These are runs of 6 systems, one row a step. Runs of the same system follow the same rule from any start.
z410, run 1, 8 rows:
[[-13 -10  -5  -1  16 -16   1  -6  10   8  11  -4 -28 -33 -25  12 -18  44
    4  17]
 [ 22 -44 -28   4   8   1  11   6 -10   0  -5  23  18  23  23 -14  24  -7
   -9  -9]
 [-17  34  19  -8   6  -7   9  17  -3 -22   8  13 -14   6  -1   3  -4  13
   16  50]
 [ -1 -10   3   5  30  -5 -26   4   5  14 -28  -2  24   5 -14 -37   1  14
  -27 -29]
 [  5  26   7 -14 -33  40   4   8  -3 -18  16  -1  24  22  17   1  -8 -19
   11  10]
 [ -6  10  13  13   4 -17  -7 -12  10  24  -7 -19   1 -25 -30   2 -31  38
   14 -14]
 [ 24 -48 -28   0 -19  31   3  13   2   0   9  -9  15   3  13   8  13 -12
   -1 -14]
 [-10  14  -3  -4  -2 -14  23 -15  -2  -5  21  19 -25 -10   1  17 -19  34
   20  36]]
z410, run 2, 8 rows:
[[  5 -11  -8  12  10 -32  22  -4   0  13   2  14  -6  -5 -11   2 -14  47
   32  21]
 [ 11 -45 -14  -2  21  13  -1  43  -1 -12  -7   5   8  11   2 -13  19   7
  -10  17]
 [-13  31   1 -15   8   7   2  -7  -4 -17  14  32   8  18   9 -26 -12  32
   -6  29]
 [  7   3  20  12  13  -8  -7  26   3  15 -31  -7  38  21 -15 -29  -9  10
   13 -12]
 [ -2   8   5 -15 -21  55 -18  19   8 -18  16 -20  19  -2  -2  -4 -15  14
   -9   6]
 [  9   1 -11   6 -14  -4   9 -29   6  28   7   4  22  -4  -8  -8 -32  38
   22 -18]
 [ 21 -46  -8  12 -11  16  14  41   1  -1   1 -15   7   0  -5  20   0   6
   26  15]
 [ -8 -13 -24 -12  13   4   2 -10   3 -11  24  20 -14 -12   2  -5  -6  51
  -11  25]]
z858, run 3 (8 x 20):
[[  1 -26 -27 -26  -7  21  -4 -13  13  19   9  -3   8  -8 -15  -3   4 -38
  -21 -24]
 [  6  27  -2  16 -20 -24  15 -39 -13  -6  11  12 -16   6  34  16   8 -14
   17  -8]
 [ -7 -20   2   1  22 -24 -11  22  10   0 -16 -19 -27 -19 -18  10  31 -30
   -8   0]
 [-10  14 -15 -32  -5  20   4 -33  -7   4  14  23   5   9  10  -9  -4 -33
  -33 -12]
 [  6  28  21  31  -3 -38  -5  -2  -8  -9 -20  -8  -8  15  21   2  26 -19
   17 -10]
 [-13  -8   4 -26   3  16  -9  17  15  11  -5 -20  -6 -16 -32   8   3 -48
  -14  -2]
 [  4  27 -11   1 -24   2  -2 -52  -3   8  13   7   9   6  24  -5  -2 -12
   -6 -38]
 [  9 -13   6  21  -6 -33   8  19   4   1 -11 -18 -19  -4   0  22  31 -34
   30   3]]
z432, run 4:
[[  0 -14 -28 -20 -25   9 -14  -7  30   3  20 -21  -2 -19 -10   1  28 -24
    2 -16]
 [  2   2   2   4   5 -12  25 -40 -24  21  -4  17 -19  -4  10  26 -24 -25
  -11 -14]
 [  8 -24  -3  27  14 -21 -18  18   2 -18 -11 -18 -24 -12  15   5  45  -4
   -7  -9]
 [-21  14 -15 -42   5   0   7 -14   8   0  15  24 -12   3  -9  -9  13 -45
  -15  17]
 [  5  20  33  28  14  -5  -6  -1 -28  -7 -30  -4   3  18  23   1  -3 -22
  -17 -19]
 [ -7  17   2 -11 -25   5 -24  20  30 -19  12 -32  -5 -12  -7   0  35 -26
   16   4]
 [ -7  16   7 -16  -6  15   5 -36  -7  25   0   0   4  -8 -11  10 -35 -31
  -21 -27]
 [ 22 -17   0  40 -16 -11  -6  -2  -8  -7  -7 -26 -10  -7  28  24  24  -4
   11 -29]]
z697, run 5 (8 x 20):
[[  6   0 -14  -6  12  -9  11 -33 -15  16 -10  34  18  26  17 -25   0 -15
  -18 -23]
 [  5  16  32  13 -12  11   1  45  -5 -23  -9 -20   6  15   7  11   4 -10
   23  26]
 [-15  23  -4 -18  -9  11 -30 -29  22  15   8 -16  11 -20 -19 -19 -12   7
  -19 -33]
 [ 28 -39 -18  15 -18  -4  30   4 -10  16  -3   6  16  15  14  16   4 -19
   27 -10]
 [-15  21  19   8  -2 -10  -8   5   9 -14   9 -24 -36 -33 -12  29  -4  19
   12  20]
 [ -1 -34 -30 -13  28  -5  -6 -18   2  16  -4  16  -1  -7  -7 -19   9  -1
  -37 -22]
 [  4  10   7   0  -7   0  28  13 -18 -22  10  22 -11  22  23  17   7 -15
   18  40]
 [-19  35  29   4  24  -9 -35  -2   4  -4 -19 -15  -1  -9 -12 -22  -2  11
  -25 -16]]
z697, run 6, 8 rows:
[[  5  -9  10   4 -14  -4  15  -7   2  32  -6 -23  -1 -17 -25  30 -29 -22
   20 -17]
 [ 10 -34 -23  17 -11   3  -6  -9   3  -9  16 -19 -28 -31  14  28  18  16
   -5 -11]
 [-13  -7 -17 -16  22 -43  16 -11   8   8   6  24 -33 -11 -13   0  20 -12
    4  21]
 [ -7  -4  16   2  32  12   5  10 -31 -17 -13  15 -20   5  16  12  -4 -17
  -41  12]
 [ -9  32  -1 -14  -3   6 -23   2  10 -28   6   8  11  20  19 -34  35  -8
  -13   3]
 [  0  27  23 -10  -8   4   7   1  -3  18 -20  -1  32  22 -12 -13 -18 -41
    9 -15]
 [ 15  -2   7  18 -34  31 -16   6   4  -7   6 -40  12  -7  12  19  -3  -2
    8 -27]
 [ -1  -6 -20  -6 -20 -28   2 -22  30  23  13 -13  -7 -23 -21   4  13  -5
   30 -16]]
z231, run 7, 8 rows:
[[-20  45  16 -12   1 -11 -19 -21   5  -9   0  -9 -20  -8   1  -1  15 -39
  -18 -11]
 [  9  -8  12  10  14  -3  -6  10 -15   5 -32  -4  13  20  10  -6  16 -48
  -18 -24]
 [ -6  32  26  -1 -21  13 -10  11   0 -18   1 -27 -10  -4   6  21  11 -45
    4   1]
 [ -1  13  12   9   3 -12 -21 -18   3  16 -23 -20   8  -2  -5 -11   7 -32
  -16 -47]
 [ 14 -12   5  14 -20   6   7   6 -12  -7  -4 -18 -12   2  21  35  17 -51
    3 -11]
 [-17  28  17   6   5 -16 -26 -21   4  -4  -6 -23 -28 -22  -1   8  13 -24
  -20 -21]
 [  8 -19  -7   1   7   0  -3  -1  -9   3 -14   1  -1  11  15   0  27 -55
  -26 -24]
 [-11  39  29   3  -5  -5  -5   0 -10 -20  -3  -9 -24   0  12  21  10 -43
   -4   7]]
z858, run 8, 8 rows:
[[ -3 -29   8  -3  10   4  12  29   3  11  -4 -20 -23 -27 -31  33 -17  -3
    7  23]
 [ -3   0 -29 -10  -3  17 -15 -36   4  -5  24  15   4  -7  18 -19   0  31
  -30 -18]
 [ 13  -8   5  18   9 -34  27  21 -10  -1 -13  19   2  24  10  -2  16   0
   34  27]
 [-21   4  18 -15  24  24 -13  14  -4  -5  -3 -12 -19 -23 -23  11 -25   3
  -35  14]
 [  9  13 -14  -1 -12   9 -15 -13   6  -6   4  11  39  24  22 -41  14  18
   -3 -22]
 [  5   4  27  12  -4 -13  26  27  -7  10 -13  -9   0   5 -17  25 -19 -10
   41  26]
 [ -7  -9  -7  -6   0  28 -30  -9  11  -1  12 -25  -6 -33 -10   1 -12  26
  -31 -22]
 [ 18 -10 -28   1 -19 -13  21  -9   5   5  14  25  24  23  17 -15  15   9
   32   4]]
z432, run 9 (8 x 20):
[[ -9  14   9 -23   7  20  -9   6  11  21 -10  -2  36   7 -32 -31 -32   8
   -7  -7]
 [ 22  -5   5  24 -32  26  10   7 -11  -7   8 -12  21   9  23  19 -20  25
   27  -3]
 [-10  -5 -12  -5   0 -17  -5 -12  25  16  14 -12 -11 -33 -30   0 -12  41
   18   3]
 [ 18 -51 -26  -2  11  15  23  -1 -15  18  -2  22  15   9   3   1 -18  10
  -10  -3]
 [ -1   6  -3  15  11 -26  10  -3  -8 -21  10  21 -24   1  21   4  11  41
   13  32]
 [-11  -9  -1 -21  32  -6  -7  28  12   9 -16  13  18   9 -32 -37   2   7
   -9  16]
 [  7  19  12  -1 -13  33  11  13 -19 -21   8  14  23  30  23  -3 -18   8
    5  19]
 [ -8  30  18  10  -6 -15 -21   5  22   5  -3 -22  13 -11 -22 -17 -12  38
   26  -4]]
z231, run 10 (8 x 20):
[[ 11  15 -11  21 -16 -15  -2 -38   1   9   4   6  19   5  20 -17  -4  35
   15 -31]
 [  9 -47 -10   9  10 -16  19  28   2   8  -2  -7 -20 -16 -16  27   6   4
   20  22]
 [-17  14 -14 -20   3  24 -11 -32   0  -8  26  11 -14 -19   4  -1 -19  26
  -35   0]
 [ 11 -12 -15  10  15 -35  11   0  -4  -2 -10  30  11  26  18 -28  30  10
   12   7]
 [-14   4  19 -19  13  16  13  33  -1  -5   1  -1 -11  -8 -26  15 -25  -1
    3  44]
 [  1  21  -8  -5  -9  22 -22 -16   7   1   5   3  40  12   6 -39  -9  30
  -12 -25]
 [ 17 -18  -2  12 -15 -23  31  17   4  15  -4   1   9  11  -6  12   1  -6
   54  16]
 [ -9  -3   8   2   5  21 -13  -5   0   5   8 -21 -14 -33 -17  19 -37  36
  -17  -4]]
z203, run 11, 8 rows:
[[ -2 -28 -33 -25  -8  31   3  -4   1 -14  29  11 -17 -10  12  13  11 -11
  -26  12]
 [ -8  31  11   9  13 -39  19 -30 -16   1  -3  28 -20   8  15   2  -8   9
   10  15]
 [ -5 -13  13  -6  27   3 -13  41  -2 -11 -24  -6   2  10  -9 -13  26 -34
  -20   8]
 [-13  48  10 -24 -24  34  -8 -18   4 -10  20  -1  14   6   1  -8 -23  -4
   -5   0]
 [ 18   0  13  34  -3 -27   0  -1  -4  19 -29 -14  23  13   4  -8   2  -3
   24 -34]
 [  1 -25  -9 -11 -19  32 -10  23  19  -5  16 -35  -8 -26 -16  23   4  -6
    2   2]
 [  2   4 -21   8  -4 -16   6 -56  -5  13  15  15 -12 -14  16   3 -11  29
   -6 -22]
 [ 12 -35  -7  11  13 -24  19  25  -9  -6 -11   8 -20   6   7  16  31 -24
   13  21]]
z203, run 12:
[[ -3  -8   2 -22 -15  51  -8  25   3 -13  11 -18   6  -3  -3  13   0 -32
  -18   6]
 [ -2  42   7  17 -15 -22  -5 -46   0   5   5   0   1  -3  15  -6 -10  24
   13 -24]
 [ 15 -43  -6   9   3 -10   4  29   4  11 -18 -16   1  -1  -8  11  27 -36
    9  -9]
 [-15  20  -2 -14 -13  28  -5 -22   1 -16  30  -6 -27 -25   3  23 -20  13
  -18   9]
 [ 10  -5 -11  19  13 -44   8 -24  -7  10 -17  20   2  17  19 -17  27  -7
    4 -21]
 [ -9  -6  15 -19   0  20   6  36   1 -13   4 -14 -18  -8 -15  27   1 -38
   -1  32]
 [-13  38   5   2   6  -1 -23 -42  -4  -4   2   5   2  -1  16 -20  -8  20
  -29 -28]
 [ 18 -14  -3   5 -17 -11  15  22   4   7 -12  -4  19  21   4   1  25 -43
   32  -2]]

Name the system that made each run.
run 13:
[[ -1 -15 -26   6   1 -36  -5 -21  13  -2  10  -3 -32 -22   8   9  41  -8
    1 -11]
 [ -7 -17 -15 -20  22 -13  22 -14 -12   6  -1  31 -22   5   2   7  13 -41
  -22   9]]

z858
run 14:
[[ -7  -5  12  -7   2  11  11  16 -12 -14   3  -8 -34 -11   2  39   4 -44
  -10  22]
 [ -9  21  -7  -2   8 -12 -27 -29   2 -14   3   0 -19  -7  19 -13  34 -17
  -33 -24]]

z697
run 15, 2 rows:
[[ 21 -18   1  14  -4 -17  11  25   4  16 -22   0  35  25  -4 -17  10  -4
   33  -5]
 [ -6  -9   7 -10  -6  32  -9  21  11   0  11 -27  -3 -28 -28  17 -30  26
   -1  14]]

z203
run 16, 2 rows:
[[-13  44  19 -20  -7  22 -18  14  10 -14  -1  -1  28  21  -5 -31  -1 -10
   -3   6]
 [  9  16  25  17 -13  -1  -1   5   1  23 -21 -24  31   8 -13  -2 -27  -2
   24 -25]]

z858
run 17 (2 x 20):
[[-18  22  -8 -13  11  16 -23 -23  -2 -24  18  13 -12  -5  17 -16   5  23
  -42   0]
 [  8   5  11   5  14 -25  10  23  -2   4 -24  17  27  36   1 -29  17  -9
   21  10]]

z858
run 18:
[[ 19 -25 -11   6   3  13   1   7 -15   4 -16  10  30  28  22 -16  14 -25
  -16 -26]
 [-11  40  18   2 -12 -19   7  -1   3 -21  13  -4 -30  -7   6  21   8  -5
   26  32]]

z432
run 19 (2 x 20):
[[-22   1 -13 -22  28 -16  -2 -17   1  -8  12  22 -36 -14  -3  -4  16  -5
  -34  16]
 [  1   4   8   0  23  -2   9   7 -27 -15 -15  29   1  31  26 -12  15 -28
  -24  10]]

z697
run 20 (2 x 20):
[[ 12 -35  -4   9  -6   0  -7  37  21   9  -6 -28  13 -11 -24   0   8  17
   28   3]
 [ -5  -6 -23 -24  -7  28  17 -25  -5   3  29  25  -5  -7   1   9 -33  21
  -12  14]]

z432
run 21 (2 x 20):
[[ 11 -22  -9  -9  16  -6  30  23 -11   7 -10  33  20  31   0 -14  -2  -2
   13  27]
 [-12  27  25   6  17   8  -9  20  -9 -30   0   3  -6   5   7  -6 -10  38
   -4  34]]

z432
run 22, 2 rows:
[[ -3 -17 -18 -31  -5   3  22   3  19  28  10   8  11  -8 -39  -2 -23  -1
   21  16]
 [ 13 -11   5  34   3   1  11 -18 -28  -3   1   3 -17  -8  27  28 -25  37
   -4  -7]]

z697
run 23, 2 rows:
[[  8   2  -1 -11 -24  17  -5  12  19  20  -5 -18  44  11 -21 -17  -9 -14
   23 -19]
 [  3  -7   5   6 -16  37   6   0  -8   1  15 -18  -4 -19  -4  32 -41  28
    2   3]]

z410
run 24 (2 x 20):
[[  1  45  15   6 -15  -2  16 -16 -17 -15   8  20   7  26  29  -1 -10   3
   18  13]
 [ -4   1  24   8  19 -21 -18  31  14  12 -32 -24   7  -2 -29 -15  13 -16
    5  -9]]

z203
run 25:
[[-13  -1   9 -26   3  33  -8  14   1   2  -4 -14  -2  -9 -19   9  -8 -49
  -29  -2]
 [  8  29   2  17 -23   2 -11 -38  -9 -10   5  -6   1   5  36   3  10 -10
   -8 -36]]

z432
